In the rows, 128 means zero.
A: rows in several groups, each row roughly a mix of its group's directions:
A (160 x 10):
[[135,135,100,114,99,135,127,163,174,139],
[102,141,166,122,153,118,129,172,141,113],
[124,113,134,150,92,148,109,84,111,112],
[130,134,119,157,115,121,144,90,96,167],
[141,133,131,166,123,116,109,87,95,148],
[124,170,112,134,156,114,156,166,124,138],
[104,127,135,114,178,106,126,95,126,107],
[113,123,99,95,120,146,142,100,118,86],
[91,145,107,144,145,130,116,151,164,156],
[164,111,99,125,159,114,128,113,168,133],
[152,82,130,131,109,118,114,145,140,88],
[170,149,109,132,127,125,80,120,123,149],
[173,116,122,141,144,116,105,108,99,158],
[116,123,153,157,127,153,98,168,110,110],
[120,161,152,128,130,113,137,134,129,185],
[110,166,115,129,147,120,106,128,101,171],
[122,121,87,124,120,148,161,140,112,168],
[145,123,91,105,153,126,146,125,161,161],
[119,100,100,107,148,154,164,158,125,134],
[127,98,78,112,109,115,151,125,153,131],
[145,163,125,131,126,92,131,106,106,168],
[126,144,159,148,108,87,96,104,121,131],
[138,103,123,119,123,178,135,103,96,108],
[137,155,125,99,157,114,151,81,128,130],
[104,108,145,153,124,108,96,167,150,134],
[129,189,151,122,137,119,131,107,106,129],
[141,102,118,122,159,109,115,145,118,178],
[136,133,131,110,171,108,157,91,144,113],
[173,85,120,132,121,117,146,100,141,133],
[143,184,128,99,149,126,150,121,113,129],
[136,77,96,125,137,140,107,136,97,127],
[84,138,137,152,108,144,112,135,103,95],
[96,165,112,138,129,147,89,130,109,109],
[142,99,110,94,145,121,163,147,131,96],
[166,91,111,135,136,135,89,132,104,132],
[108,135,132,117,120,134,111,78,84,125],
[122,155,99,91,107,120,136,114,89,138],
[114,102,116,120,133,115,177,127,88,141],
[132,74,140,133,129,159,121,143,120,96],
[138,111,92,141,88,129,107,92,136,143],
[105,136,167,130,83,99,126,126,114,115],
[114,154,128,119,114,152,180,130,139,100],
[123,176,154,120,112,136,106,155,116,104],
[145,92,113,134,131,107,120,118,77,146],
[135,166,95,154,125,112,149,141,148,157],
[109,168,160,147,140,105,108,99,135,123],
[140,160,130,132,153,117,160,116,173,142],
[84,145,169,120,120,139,141,159,130,116],
[141,170,115,112,141,116,128,84,101,135],
[125,121,171,122,115,144,105,156,108,92],
[152,150,135,125,98,116,100,102,93,151],
[129,168,129,136,154,116,139,86,124,160],
[172,123,112,153,147,160,110,116,107,144],
[123,137,153,108,135,134,165,131,180,118],
[130,177,125,120,80,135,122,132,149,137],
[163,184,139,142,127,130,112,140,112,127],
[167,134,127,147,121,125,79,98,114,127],
[74,140,138,129,110,122,165,142,109,131],
[144,124,93,118,142,183,140,126,138,111],
[127,143,117,94,152,124,138,83,97,113],
[135,144,123,130,185,147,104,130,157,128],
[130,161,168,166,122,146,138,119,110,149],
[127,90,125,114,92,167,149,141,134,110],
[117,110,119,79,114,107,90,120,118,145],
[138,167,127,105,132,114,158,140,168,148],
[129,109,130,103,131,159,114,139,122,73],
[139,130,102,122,142,103,136,115,95,177],
[111,126,120,165,94,83,133,109,134,136],
[83,126,104,122,134,111,86,114,138,148],
[133,147,155,157,114,151,157,95,155,120],
[93,98,159,122,101,146,123,122,115,97],
[159,147,138,131,156,109,137,111,139,176],
[123,75,112,121,92,155,131,130,136,116],
[180,124,142,146,116,112,95,124,102,130],
[161,164,172,142,114,127,135,130,149,113],
[133,127,146,145,97,94,85,117,105,116],
[185,111,145,145,145,127,136,114,103,141],
[161,105,111,130,127,127,153,120,75,132],
[128,127,128,123,87,137,116,128,124,69],
[176,110,100,130,118,125,124,119,142,88],
[130,159,130,121,177,96,120,115,102,135],
[91,120,172,129,113,119,89,116,121,124],
[128,112,113,82,98,95,112,120,109,139],
[157,103,141,83,146,155,143,125,129,105],
[93,122,87,117,126,113,88,119,118,146],
[174,147,137,168,146,135,143,116,130,150],
[112,120,110,104,109,132,73,110,116,111],
[154,100,89,139,125,135,109,98,137,99],
[85,136,122,161,99,114,146,149,153,126],
[158,89,147,151,109,113,112,163,133,122],
[162,138,89,144,119,103,146,107,104,145],
[119,133,117,128,169,85,96,116,110,139],
[138,124,152,120,96,166,105,165,137,143],
[163,96,102,153,123,138,136,157,138,155],
[114,91,163,131,135,136,94,109,109,105],
[106,152,133,176,120,105,117,134,154,151],
[153,131,104,117,125,136,164,171,157,131],
[105,151,117,102,88,125,107,140,164,122],
[143,120,135,152,180,117,133,92,144,119],
[150,137,119,100,137,131,74,141,141,104],
[128,121,168,130,111,153,116,162,167,133],
[146,135,177,143,115,117,119,110,92,107],
[127,102,99,88,97,123,159,141,137,140],
[123,159,152,137,146,117,128,79,99,122],
[100,168,115,131,160,120,132,152,115,160],
[124,150,163,138,90,160,152,114,138,113],
[97,106,78,120,116,144,132,148,149,114],
[158,122,131,158,156,151,99,99,139,147],
[125,133,126,102,136,142,184,113,155,108],
[98,164,136,109,124,115,162,95,148,128],
[99,164,159,148,132,112,112,141,141,160],
[118,175,111,105,113,130,164,107,133,144],
[109,124,79,121,116,136,159,134,130,165],
[115,154,118,156,90,136,102,136,109,161],
[137,130,102,142,111,123,120,147,186,146],
[157,77,135,144,158,139,116,113,113,133],
[118,79,141,169,120,122,105,147,130,135],
[163,161,170,146,119,131,141,112,142,112],
[119,147,131,133,129,157,89,140,137,80],
[159,94,119,127,165,144,106,144,135,154],
[115,118,136,106,105,163,158,119,157,97],
[177,114,145,152,133,137,132,124,86,133],
[133,166,136,109,106,149,151,142,163,153],
[143,135,119,99,171,148,127,148,158,155],
[120,67,135,156,117,136,117,117,110,123],
[79,134,142,130,136,150,136,158,143,96],
[118,118,137,143,78,145,116,86,117,121],
[178,119,129,129,101,103,147,105,113,147],
[126,118,101,112,96,126,87,103,110,102],
[119,157,145,129,145,147,175,108,159,127],
[150,93,135,94,128,162,117,132,100,108],
[77,89,126,116,146,120,139,149,135,138],
[77,115,128,102,94,126,121,128,115,105],
[136,133,179,149,115,123,103,129,153,99],
[105,126,147,130,76,122,141,135,90,121],
[139,105,124,163,174,101,116,109,126,116],
[111,102,149,155,162,160,127,114,153,146],
[134,137,140,129,98,133,101,179,140,155],
[118,116,163,156,127,140,142,167,163,121],
[122,97,78,107,136,147,121,155,113,136],
[140,115,81,124,152,99,158,131,132,149],
[143,114,131,127,109,151,141,115,73,100],
[147,162,169,149,112,113,107,108,145,117],
[107,149,99,159,138,151,142,122,101,163],
[128,122,68,105,137,150,128,142,114,144],
[124,123,118,193,120,156,118,120,125,137],
[136,105,125,98,145,152,165,107,126,93],
[92,100,102,117,143,113,91,134,129,154],
[95,110,156,137,160,102,104,117,106,113],
[156,122,183,128,123,123,107,136,112,101],
[162,121,104,112,141,130,159,124,127,176],
[93,132,147,93,148,115,128,158,133,161],
[123,101,116,120,135,109,100,182,115,141],
[140,123,174,126,92,85,128,131,128,133],
[117,114,133,112,159,106,107,148,77,128],
[79,119,123,109,148,121,146,152,152,151],
[119,78,126,104,155,141,147,143,116,104],
[95,165,156,131,155,146,114,156,130,142],
[120,155,114,176,111,120,105,131,124,162],
[118,183,147,132,135,116,130,90,144,123]]
the three rows of each list that fit no group, in list order (the others fit one group, some only roughly):
    J_219: [166,112,90,99,143,98,125,140,135,118]
    J_162: [164,135,128,107,131,127,170,99,158,122]
    J_756: [156,83,107,106,107,118,106,103,130,125]
    J_397: [128,105,137,151,79,120,139,134,90,115]
    J_17: [110,103,151,174,144,147,133,153,133,106]
    J_506: [87,117,178,138,140,127,126,136,133,101]
    J_959: [127,184,136,112,101,133,134,95,118,123]
    J_493: [105,132,157,123,99,101,90,156,123,139]
    J_825: [114,129,131,87,128,139,165,90,127,103]
    J_708: [123,116,142,104,105,143,71,120,124,108]
    J_803: [137,128,177,150,99,118,113,143,96,125]
    J_498: [96,163,168,120,151,113,147,118,119,142]
    J_961: [103,157,108,113,121,131,82,122,97,119]
 : J_162, J_17, J_498
    J_867: [96,102,123,112,147,128,102,127,132,80]
    J_306: [79,132,105,110,93,115,135,113,139,112]
    J_899: [121,129,90,138,91,130,132,92,110,156]
    J_499: [111,102,141,148,162,110,114,172,143,127]
    J_409: [112,103,141,115,146,125,165,113,160,93]
    J_723: [137,167,153,136,128,148,124,157,146,89]
    J_2: [121,113,105,98,153,119,166,114,116,163]
    J_882: [130,104,88,126,162,101,116,131,162,135]
    J_353: [100,137,154,130,96,141,127,134,174,106]
    J_651: [121,158,91,138,167,135,130,103,140,154]
    J_513: [173,97,137,106,116,113,145,137,154,109]
    J_124: [164,105,105,81,125,134,155,132,130,135]
 : J_867, J_899, J_2
    J_32: [139,104,102,100,97,107,102,96,119,125]
    J_849: [158,117,105,175,150,135,109,150,135,142]
    J_727: [120,125,110,115,171,144,154,129,153,166]
    J_53: [101,72,138,142,143,121,117,143,145,111]
    J_720: [157,148,112,137,156,137,169,107,125,100]
    J_579: [189,133,145,131,129,122,147,153,145,119]
    J_974: [135,166,134,118,167,113,115,99,157,143]
    J_35: [104,143,176,131,155,134,154,139,143,107]
    J_890: [130,164,150,108,91,151,151,149,138,116]
    J_777: [101,132,173,122,149,115,170,138,120,136]
    J_746: [73,124,141,96,128,143,98,138,125,129]
    J_302: [137,93,125,126,137,142,145,145,161,82]
    J_735: [147,150,157,145,180,116,123,129,120,149]
 : J_720, J_777, J_735
    J_930: [145,127,157,123,91,118,151,129,87,152]
    J_707: [120,134,168,153,119,124,120,181,136,129]
    J_192: [149,121,94,134,120,142,168,115,95,152]
    J_260: [127,122,100,147,151,93,96,109,155,146]
    J_910: [119,90,116,117,131,147,173,150,107,112]
    J_93: [144,164,132,87,128,102,133,157,140,149]
    J_288: [111,84,161,133,128,157,124,121,132,94]
    J_797: [117,128,107,122,140,130,132,160,171,170]
    J_201: [113,170,141,166,103,132,107,132,110,147]
    J_901: [147,111,115,172,109,133,123,87,143,146]
    J_949: [183,131,151,137,162,136,119,111,117,130]
    J_160: [110,160,115,116,127,77,118,102,112,139]
    J_935: [123,112,94,121,85,150,144,155,152,125]
    J_769: [139,130,116,107,110,97,138,84,95,114]
 : J_201, J_935, J_769
    J_536: [172,106,100,117,147,112,142,138,156,109]
    J_368: [115,134,162,119,125,125,171,169,148,125]
    J_369: [144,113,107,124,113,103,175,154,147,148]
    J_679: [137,151,149,116,94,166,164,130,117,115]
    J_224: [121,132,113,116,150,136,127,89,75,138]
    J_82: [82,117,93,115,120,118,158,137,130,104]
    J_102: [121,137,162,149,130,150,165,159,144,105]
    J_599: [137,130,128,127,164,153,143,103,84,104]
    J_815: [163,174,116,155,118,129,134,123,137,158]
    J_185: [142,94,100,131,154,166,133,99,118,114]
    J_604: [93,117,133,145,138,93,85,105,132,131]
    J_381: [107,113,153,102,149,107,107,95,104,106]
    J_37: [118,150,127,93,95,115,156,157,153,130]
 : J_369, J_224, J_599
    J_340: [132,159,156,134,148,117,85,161,118,123]
    J_225: [146,89,87,169,121,128,129,135,133,118]
    J_347: [153,131,149,114,83,133,149,109,104,103]
    J_507: [130,151,156,119,87,164,149,150,120,119]
    J_467: [167,117,103,113,143,107,111,166,107,138]
    J_592: [156,116,126,109,165,118,141,164,162,125]
    J_232: [107,132,91,148,95,124,112,86,123,135]
    J_73: [123,142,91,124,171,131,125,113,169,135]
    J_285: [130,180,144,115,111,113,149,157,148,139]
    J_555: [164,117,164,162,128,146,153,113,144,135]
    J_371: [90,144,122,158,94,140,114,105,107,145]
    J_96: [99,134,153,132,166,134,148,155,146,158]
    J_782: [114,104,93,117,135,165,160,118,113,105]
    J_406: [131,126,108,100,156,118,175,106,128,103]
 : J_340, J_347, J_232
    J_481: [154,139,134,94,130,127,172,102,128,101]
    J_684: [137,108,99,97,166,152,142,148,107,135]
    J_316: [136,132,168,133,116,160,157,153,96,119]
    J_473: [153,95,143,136,97,131,130,132,92,96]
    J_969: [151,132,165,121,154,106,95,133,160,117]
    J_115: [103,94,158,104,121,133,144,130,139,87]
    J_107: [127,131,101,121,115,134,169,115,90,161]
    J_785: [139,154,93,119,161,93,112,118,145,147]
    J_384: [119,127,106,108,101,165,146,152,160,108]
    J_46: [119,101,167,137,156,105,104,121,147,103]
    J_414: [151,101,138,142,125,101,124,158,155,167]
    J_672: [117,86,147,123,148,139,150,110,134,86]
 : J_481, J_684, J_384
    J_216: [114,69,142,135,145,150,124,136,136,104]
    J_503: [124,104,143,134,94,145,124,167,99,102]
    J_687: [190,120,104,129,145,113,135,124,142,140]
    J_658: [134,186,124,120,104,139,160,128,137,115]
    J_932: [109,161,93,135,125,116,159,91,114,135]
    J_180: [153,126,164,110,126,113,178,124,140,114]
    J_496: [144,147,169,116,114,118,89,141,96,126]
    J_49: [169,116,121,132,158,133,98,91,116,115]
    J_691: [155,114,109,91,166,155,129,137,147,114]
    J_731: [143,164,140,99,161,120,138,150,94,128]
 : J_180, J_496, J_49
    J_338: [102,104,132,179,111,119,99,123,113,120]
    J_675: [135,88,142,149,123,113,131,100,85,113]
    J_500: [94,124,112,164,114,109,118,93,100,121]
    J_72: [101,139,119,91,116,101,172,120,121,139]
    J_56: [140,125,154,113,89,107,163,140,128,98]
    J_666: [112,146,115,105,155,103,119,146,176,123]
    J_659: [152,119,128,118,84,116,119,87,100,132]
    J_633: [97,121,133,113,118,158,165,169,124,126]
    J_111: [113,142,152,128,143,157,123,175,99,113]
    J_991: [123,178,156,116,95,146,135,148,136,124]
    J_933: [126,110,100,85,120,162,145,131,115,100]
    J_270: [92,109,159,110,126,102,101,121,106,105]
    J_914: [107,111,94,98,145,95,140,138,126,159]
    J_809: [178,125,102,160,147,123,151,114,135,137]
 : J_72, J_633, J_111
    J_342: [150,105,154,97,137,129,83,133,152,131]
    J_204: [103,89,126,125,163,154,163,124,134,129]
    J_534: [125,147,137,132,122,126,83,97,92,153]
    J_103: [121,135,112,137,127,101,122,145,95,181]
    J_11: [133,162,169,110,134,140,138,122,91,151]
    J_44: [126,166,147,133,120,148,79,136,116,105]
    J_688: [138,184,144,155,101,129,136,114,130,115]
    J_215: [132,173,125,143,129,118,143,120,165,164]
    J_460: [109,134,72,122,118,155,111,147,110,138]
    J_370: [106,101,155,135,148,150,121,133,175,111]
    J_48: [159,110,116,110,130,163,170,131,105,122]
    J_254: [138,173,138,159,159,153,106,137,129,133]
    J_850: [102,108,106,147,95,142,138,165,107,145]
    J_241: [157,176,98,107,119,129,136,138,145,148]
 : J_103, J_688, J_460
    J_336: [138,106,135,92,86,113,151,127,112,101]
    J_89: [161,99,111,125,130,160,130,86,125,111]
    J_12: [106,147,147,115,108,130,159,169,152,107]
    J_683: [158,101,121,125,101,175,138,146,146,133]
    J_26: [129,162,159,135,109,140,100,134,147,167]
    J_65: [105,101,118,167,97,155,133,152,126,113]
    J_173: [136,94,144,96,109,138,130,113,127,82]
    J_560: [159,104,151,127,141,142,78,145,120,135]
    J_450: [123,97,81,138,153,116,162,117,138,125]
    J_276: [126,130,172,148,137,95,155,99,124,146]
    J_114: [104,151,112,97,118,130,85,144,115,102]
    J_70: [162,102,106,153,122,90,128,101,144,125]
 : J_89, J_683, J_173
    J_74: [148,144,125,130,122,161,94,107,88,148]
    J_895: [140,109,128,100,112,110,138,167,160,158]
    J_926: [169,116,107,107,149,138,144,128,149,89]
    J_147: [114,114,142,165,110,135,127,129,183,123]
    J_541: [123,152,110,95,93,138,122,87,112,118]
    J_282: [139,157,158,129,94,116,165,129,123,98]
    J_713: [178,159,153,137,112,119,144,118,104,126]
    J_585: [104,89,147,159,129,151,112,113,126,97]
    J_359: [114,144,171,140,101,105,165,130,128,111]
    J_696: [95,87,99,134,140,141,140,131,161,142]
    J_520: [98,144,146,159,137,133,139,175,151,130]
 : J_926, J_696, J_520
